One turning vector, and how many ticks it has turned:
The counts run from 0 to 1089.
[1.768 -3.029 1.777 -1.160 -3.419 -1.807 0.794 1.709 0.061 -0.411 -1.857 0.598 1.813 -2.012 1.579 2.366 -1.706 -2.000 -2.610 0.556 1.848 1.603 -1.030 2.291 -1.430 -3.100 -2.305 0.277 -1.037 1.795 2.685 1.278 0.725 0.428 1.171] => 1062
[0.454 -2.627 -1.049 -1.726 -0.884 -2.418 -1.145 -2.574 -1.545 -0.975 -3.598 0.526 -0.248 0.427 -0.723 2.565 1.764 1.278 -4.119 -1.952 -1.488 2.195 -0.642 -0.451 -0.077 3.366 1.378 0.562 0.434 3.344 2.903 -0.528 -0.727 1.492 -0.085] => 897
[1.386 -3.409 -0.121 0.014 0.491 -2.741 0.764 3.679 -0.088 0.501 -2.461 1.957 2.795 -1.611 -3.019 2.870 -1.127 -0.521 -1.987 -0.909 1.316 -0.541 -1.061 0.232 -1.011 1.743 0.586 -2.261 -1.311 0.791 1.230 -1.162 0.529 2.435 2.936] => 263
[-2.501 0.035 2.167 -0.987 -1.363 -2.632 0.424 -1.183 -1.528 1.684 -0.548 1.063 0.211 -0.940 1.495 -0.558 0.255 1.735 -3.146 0.419 -1.755 -0.844 -0.174 0.416 -1.026 2.324 2.330 3.007 -2.014 4.391 0.206 -3.175 1.141 0.260 2.165] => 184
[-1.652 -4.393 -1.540 -0.522 1.210 -3.964 0.711 -0.581 0.275 -1.162 -1.107 0.344 -2.553 -1.554 0.615 2.601 1.100 2.553 -2.079 -0.386 1.134 0.578 -0.885 1.235 0.128 -0.286 0.778 -1.702 -4.071 1.993 1.792 -1.387 2.446 0.756 2.582] => 604
[1.087 -2.423 0.479 0.753 -3.374 0.920 1.273 -0.339 -1.796 -0.100 -2.726 2.575 -0.508 -1.248 0.539 0.478 2.359 -2.298 -1.791 -0.797 2.328 2.335 0.723 3.032 1.943 0.040 2.342 3.736 0.095 0.009 1.564 -0.723 -3.366 1.264 0.371] => 50
[-0.299 0.599 -0.667 0.931 -3.302 -2.436 -0.850 2.861 -3.684 -2.176 1.332 1.154 0.420 0.309 2.116 -2.319 0.071 -1.261 -3.834 -0.631 -0.841 1.522 0.862 2.152 4.517 -1.169 -1.281 2.161 0.056 1.958 1.182 0.683 0.600 3.252 -0.591] => 819
[-1.306 -1.741 1.883 2.219 -2.954 -4.275 -3.033 2.052 -1.661 -1.577 -0.006 -0.569 -2.762 -1.562 2.867 -0.496 0.045 -3.724 -2.506 0.102 -0.094 1.625 -0.789 -0.907 -0.349 -0.917 0.902 2.200 -0.627 1.433 -0.649 0.688 1.681 1.597 -0.437] => 291
[2.228 -1.712 1.120 1.386 0.701 -1.257 -0.831 3.382 -0.779 -2.591 -1.299 0.698 2.851 -1.166 0.028 0.612 -3.868 -0.845 -4.598 -1.379 1.639 1.429 -3.969 -1.312 -0.056 -0.901 0.953 -0.447 0.141 0.173 -1.192 -0.200 2.398 0.330 0.394] => 109
[0.644 -4.479 2.166 -0.215 -3.026 -0.091 0.105 1.205 0.048 0.336 -0.790 0.798 1.485 -3.651 -2.368 -0.380 -0.794 -0.469 -2.933 -0.592 3.160 0.823 -0.718 0.836 1.021 1.063 1.452 -2.083 -2.202 -3.080 1.112 -0.431 -0.991 1.184 2.594] => 68
[0.333 -3.836 2.017 3.988 -1.504 -0.166 -2.216 0.146 -1.843 0.899 -2.305 -1.321 1.772 -0.100 0.284 2.448 -0.477 2.656 -1.680 -0.769 1.527 -0.482 -2.245 -1.350 1.229 -0.450 -0.564 -2.320 -1.226 2.939 3.656 0.593 1.195 0.822 -0.067] => 742
[1.588 -2.314 0.240 0.823 -0.723 -2.698 4.727 1.251 -0.217 -2.348 -1.084 2.487 -0.197 -3.320 1.660 0.573 0.529 -0.892 -2.857 0.987 -1.236 3.374 -3.218 0.414 -2.114 -1.564 0.278 2.858 0.276 -0.492 1.684 1.063 1.910 0.081 -0.343] => 770
[0.374 0.725 -0.501 1.629 -2.689 -0.435 1.385 3.333 -0.812 -1.938 1.715 1.930 -0.780 -0.200 0.601 -1.597 0.838 -0.583 -3.251 0.219 1.344 3.034 0.000 3.613 4.296 -1.820 -1.091 1.674 -0.866 0.631 0.872 -0.864 2.587 3.341 0.475] => 823
[2.130 -2.236 0.630 1.453 -1.218 1.247 1.016 -2.373 -1.681 -0.806 -3.021 0.946 0.165 -1.638 1.813 0.808 -1.627 0.058 -0.292 1.023 1.862 0.495 -2.257 2.184 0.597 -1.242 3.465 3.841 -0.032 1.272 3.838 -1.514 -1.247 -0.266 -1.745] => 1048
[3.023 -5.661 0.561 2.725 -0.301 -2.422 0.054 2.319 -1.293 0.653 -1.261 -0.834 -0.243 -0.989 0.355 0.618 -2.007 -0.899 -2.388 -2.155 -1.132 2.857 1.219 -1.789 2.604 -0.545 0.203 -3.118 -1.123 -0.638 -1.125 0.321 1.219 1.752 0.696] => 785
[-1.558 -1.245 1.529 1.049 -2.448 -1.262 -1.132 -0.785 -2.576 0.215 0.414 1.796 -0.994 -2.248 1.067 -2.018 0.459 -0.134 -2.715 -2.109 -0.774 0.660 0.402 0.037 1.669 3.791 4.984 2.680 -0.826 0.629 -0.979 -2.922 -1.140 1.353 1.016] => 186
[0.658 -3.094 -3.157 2.610 0.920 -1.882 -1.607 2.581 -1.309 -0.674 -1.001 1.754 0.657 -0.345 1.025 1.575 0.901 2.300 -1.463 -2.182 0.158 0.730 -1.434 -0.284 1.034 0.154 -2.353 -2.079 -1.698 2.810 2.637 0.957 2.137 3.045 0.511] => 932
[1.836 -2.884 -2.597 0.722 -1.527 0.668 0.316 -2.057 -2.012 -1.164 -3.737 2.190 -0.462 -1.984 0.362 -1.007 -1.046 0.256 -2.801 -2.385 1.311 0.344 -1.959 1.026 1.174 1.301 3.736 2.197 1.207 -0.062 2.547 -1.005 -2.442 1.935 -2.027] => 234
[0.674 -0.861 0.121 3.102 -1.348 -1.330 1.714 -2.041 -3.141 2.800 -0.845 -0.120 1.032 -1.110 3.199 -2.950 -1.608 1.285 -1.537 -1.527 -3.363 0.049 -0.809 -1.456 0.444 1.140 1.069 2.068 0.313 4.314 0.995 -1.716 0.192 1.286 0.106] => 659
[0.154 -1.964 -1.145 1.839 -3.415 0.410 1.995 -2.431 -3.002 -0.114 -1.930 0.676 -1.424 -2.021 1.547 -1.350 1.786 0.114 -0.845 0.452 1.385 0.609 -0.206 3.086 2.349 -0.323 2.066 4.001 0.131 0.767 3.730 -0.396 -1.389 1.290 -0.059] => 46
[-0.455 -2.654 1.901 2.635 -3.268 -0.561 -2.012 3.184 0.083 -0.484 1.286 1.222 0.790 -0.410 2.671 -0.691 -1.625 -1.076 -3.857 -2.803 -1.619 2.135 0.394 -0.888 2.832 -1.258 -2.183 -0.565 -2.103 -0.103 -0.149 1.322 0.569 1.711 0.581] => 636
[0.907 -1.420 1.075 3.354 -1.651 -3.285 -0.712 -0.718 -0.832 -1.967 -0.480 -2.367 -2.693 -0.118 0.502 0.179 -0.300 -1.603 -0.260 0.765 -0.013 1.258 -1.949 -0.218 -0.259 -1.340 3.930 2.167 -0.958 1.850 2.222 -2.855 2.452 1.970 -1.866] => 283
[-0.247 -2.482 0.640 3.318 1.352 -2.275 1.416 0.100 -2.516 0.964 -0.213 -1.598 -0.080 -0.325 3.662 -0.862 0.025 4.632 -2.132 -0.887 -0.176 0.250 -1.146 -1.033 2.465 -1.725 0.328 -2.468 -1.809 3.058 0.702 -0.271 2.632 -1.103 1.418] => 314
[2.335 -1.956 1.052 1.714 -0.733 1.039 5.199 0.726 -0.708 1.886 0.388 0.857 3.644 -0.186 -1.457 -0.509 -1.505 2.333 -3.037 1.095 0.601 1.923 -0.174 1.148 3.888 -0.027 -0.554 -1.059 -0.144 0.110 2.921 -1.468 1.913 1.778 2.090] => 354
[1.447 -1.777 2.685 1.218 -2.218 1.946 -2.333 -0.182 -2.747 1.926 -1.125 -0.939 2.145 -0.624 1.562 -0.104 -1.359 0.311 -5.063 -0.741 2.652 2.887 -0.985 -0.679 3.033 -0.708 -0.475 -1.238 -0.710 1.868 -1.416 0.875 1.317 0.431 1.807] => 209
[0.643 -0.980 0.397 0.706 -3.603 -0.596 -1.283 -1.236 0.993 -3.499 -0.304 -0.656 -1.803 -2.003 0.556 -0.902 -1.243 -1.941 -4.232 -0.227 0.769 2.905 -3.663 0.314 -0.327 -0.822 2.178 2.490 -0.104 -0.580 1.391 -0.511 2.752 1.254 -1.366] => 99
[1.099 -2.251 1.025 4.228 -0.317 -1.711 1.354 0.669 0.008 -1.013 -1.880 0.969 -1.032 -1.099 3.363 -0.036 -3.925 -2.379 0.212 -1.258 -0.354 -0.695 -0.988 1.970 -1.076 -1.172 3.244 3.279 -1.884 2.291 -1.389 -3.385 -0.586 1.214 0.043] => 952
[2.496 -3.437 3.795 3.585 -1.100 -1.672 2.010 4.244 -2.190 0.312 -0.385 -0.143 1.775 -1.085 1.817 -1.916 -1.580 -1.197 -2.031 -1.417 -0.744 0.778 0.857 -0.208 2.414 -1.712 0.160 -0.921 0.365 0.206 -1.432 -0.798 -1.183 0.454 0.590] => 969
[1.908 -0.042 2.373 3.473 -1.430 0.255 0.273 2.308 -2.811 -1.624 -0.061 0.927 1.396 1.315 1.405 -1.661 -2.510 -1.067 -4.188 -0.194 -0.300 1.965 -0.123 -0.069 4.304 -0.438 1.567 2.051 0.952 1.822 -2.817 -1.040 0.763 1.331 -0.866] => 8
[0.440 -0.142 -0.765 0.160 -1.766 1.368 1.715 0.332 -0.999 -0.020 -0.609 1.509 1.002 -0.283 -1.441 0.822 1.690 1.454 -4.951 1.936 3.476 3.291 -1.007 2.038 3.544 -0.992 -1.637 0.992 -0.458 0.931 0.500 1.037 3.039 1.485 3.004] => 1019
[0.185 -1.955 -0.075 2.810 -1.550 -2.588 2.832 2.520 -0.335 -2.198 0.402 1.807 -1.883 -3.377 2.539 -3.236 -0.116 -2.228 -0.806 -1.088 -0.439 0.829 -0.725 1.800 -0.263 -2.378 1.999 2.954 -0.599 -1.735 0.445 -1.097 -0.557 0.956 -0.152] => 959
[0.028 -3.314 3.721 -1.399 -3.696 -1.614 -0.055 0.816 -0.869 2.751 -1.411 -1.360 2.128 -3.564 0.138 -0.081 -2.008 -0.850 -3.153 1.569 2.317 0.149 -1.047 0.491 1.574 -2.123 0.162 -1.270 -1.580 -0.499 2.200 1.198 0.346 -0.422 2.594] => 65
[0.989 -1.122 -0.403 -0.031 0.268 -1.634 2.947 -0.481 -0.779 -1.281 -3.443 1.588 -0.316 -2.758 -1.366 1.565 -0.339 -2.484 -2.191 2.143 2.147 0.775 -3.956 0.715 -2.112 0.500 4.334 3.970 0.743 0.750 0.617 -1.343 0.572 1.190 0.692] => 573
[-0.040 0.264 4.355 0.058 -3.650 -0.787 -1.305 0.105 -4.494 0.342 -0.081 -0.235 2.387 -1.083 2.698 -2.158 -0.299 0.385 -3.666 1.037 -0.376 1.423 -1.115 -0.054 1.825 -0.279 1.833 3.062 0.073 3.177 0.458 0.022 1.046 -0.817 -0.489] => 196
[-0.381 -2.114 0.469 1.884 -1.838 -3.680 -2.582 1.620 -1.297 -2.276 -1.785 0.737 -2.237 -0.326 2.329 1.134 1.731 -3.303 -1.802 -1.673 -1.241 2.165 -0.016 0.183 -1.136 0.969 2.183 2.595 -0.817 2.184 -0.119 -1.226 -0.204 3.048 -1.367] => 286
[2.733 -3.782 -1.562 0.661 1.332 -1.803 3.981 1.470 0.416 -0.844 -1.071 -0.419 -0.279 -0.211 0.247 1.825 -0.165 1.553 -2.605 -0.205 -0.942 3.563 -0.184 0.509 1.423 -0.761 -0.630 -2.809 -2.438 1.048 -0.344 -1.580 3.645 1.039 2.041] => 787
[0.059 0.557 0.209 -0.700 -0.859 -3.950 0.571 1.658 -3.729 -1.361 -0.173 1.673 1.213 -0.210 2.640 -0.770 -1.342 0.228 -2.086 0.315 -2.100 1.071 -0.967 1.782 1.454 -0.247 0.309 3.622 -0.611 4.338 1.040 -1.962 1.149 1.159 -1.034] => 813
[0.185 -3.583 -0.267 -0.286 -0.619 -4.415 0.910 0.631 -1.445 -0.091 -1.656 0.044 1.642 -1.251 -0.604 0.788 0.563 2.369 -1.738 -2.039 -1.180 -0.305 -1.505 -0.621 -3.121 1.688 -0.056 -3.025 -1.664 2.518 3.560 -1.571 0.789 0.972 1.842] => 1080
[-0.291 0.297 -1.354 -0.705 -1.242 -3.151 -0.372 2.478 -3.349 -2.322 -0.360 3.381 0.629 0.454 2.094 -1.285 0.052 -0.970 -3.052 -1.790 -2.265 1.659 0.533 1.596 2.540 0.649 0.816 3.766 0.113 2.863 0.046 -1.396 -0.272 2.675 -0.718] => 814
